The same turns and mirrors carry the whole set onto itself, and each row onto the other rows of its family. Which rows share a family with each named row? Give them in list order.
These 32 rows form 4 families of 8 rows each.
dazu: [-0.10, -0.08, -0.11,  0.00, -0.03,  0.09, -0.03, -0.25]
ter: [ 0.01,  0.05, -0.06,  0.00,  0.09, -0.02, -0.13, -0.31]
vagud: [-0.07,  0.06,  0.16, -0.05,  0.05,  0.09,  0.08, -0.29]
Rus: [ 0.04, -0.17, -0.02,  0.00,  0.02,  0.10,  0.08, -0.19]
zabiz: [ 0.02, -0.05,  0.15, -0.03,  0.14,  0.08,  0.11, -0.27]
zafi: [ 0.02, -0.17,  0.04,  0.01, -0.04, -0.03, -0.23, -0.12]
gazu: [ 0.09,  0.03,  0.03, -0.18,  0.02, -0.07, -0.06, -0.21]
lem: [-0.01, -0.12, -0.08, -0.13, -0.01,  0.00,  0.05, -0.18]
tagel: [-0.01, -0.06, -0.07,  0.04,  0.01,  0.06, -0.22, -0.28]
sed: [-0.07, -0.08,  0.05, -0.02, -0.11, -0.02, -0.25, -0.13]
pir: [ 0.05, -0.12,  0.08, -0.18, -0.13, -0.02, -0.12, -0.21]
roba: [-0.08, -0.11,  0.05,  0.18,  0.02,  0.07,  0.02, -0.14]
neve: [-0.01,  0.01,  0.26,  0.09,  0.04,  0.04, -0.18, -0.22]
Sok: [ 0.03, -0.12,  0.09,  0.00, -0.17,  0.03, -0.12, -0.06]
gem: [ 0.03,  0.02,  0.19, -0.16, -0.02, -0.13, -0.06, -0.23]
kun: [-0.04, -0.05, -0.01,  0.03,  0.03, -0.03, -0.13, -0.40]
Veg: [-0.13, -0.03,  0.24,  0.05,  0.13, -0.01, -0.17, -0.24]
Zatig: [ 0.07, -0.08, -0.04, -0.09, -0.11,  0.06,  0.03, -0.17]
Vaso: [-0.08, -0.14,  0.01,  0.12,  0.04,  0.19, -0.06, -0.17]
kod: [-0.10,  0.05,  0.21, -0.04,  0.02, -0.04, -0.23, -0.20]
tosol: [-0.07, -0.01,  0.08,  0.08, -0.03, -0.09, -0.21, -0.29]
Vobe: [ 0.06, -0.04,  0.31, -0.04,  0.06, -0.04, -0.12, -0.17]
met: [-0.09, -0.24,  0.12,  0.05, -0.02,  0.01, -0.13, -0.05]
togeb: [-0.11,  0.01,  0.13,  0.13,  0.15,  0.08, -0.01, -0.18]
Pas: [-0.07,  0.00,  0.11, -0.03,  0.19,  0.05,  0.00, -0.33]
tatat: [-0.04, -0.17,  0.26, -0.05, -0.06,  0.08, -0.02, -0.08]
Kop: [-0.01, -0.06,  0.21, -0.08,  0.01,  0.08, -0.01, -0.01]
lek: [-0.14, -0.13,  0.17,  0.14,  0.00,  0.10, -0.07, -0.19]
samop: [-0.05, -0.06,  0.26, -0.08,  0.02,  0.00,  0.09, -0.13]
bodis: [ 0.05,  0.11,  0.07, -0.09,  0.05,  0.05, -0.01, -0.34]
balon: [ 0.01, -0.11,  0.12, -0.11,  0.05,  0.15,  0.08, -0.11]
Fika: [ 0.03,  0.00,  0.15, -0.23, -0.01, -0.02, -0.16, -0.24]

Which other rows belong to the same family as tagel? Rus, gazu, Sok, kod, Pas, lek, samop
Which other rows belong to the same family as Vobe? dazu, pir, tosol, met, togeb, bodis, balon
Which other rows belong to the same family as sed? ter, zabiz, gem, Veg, Zatig, Vaso, tatat

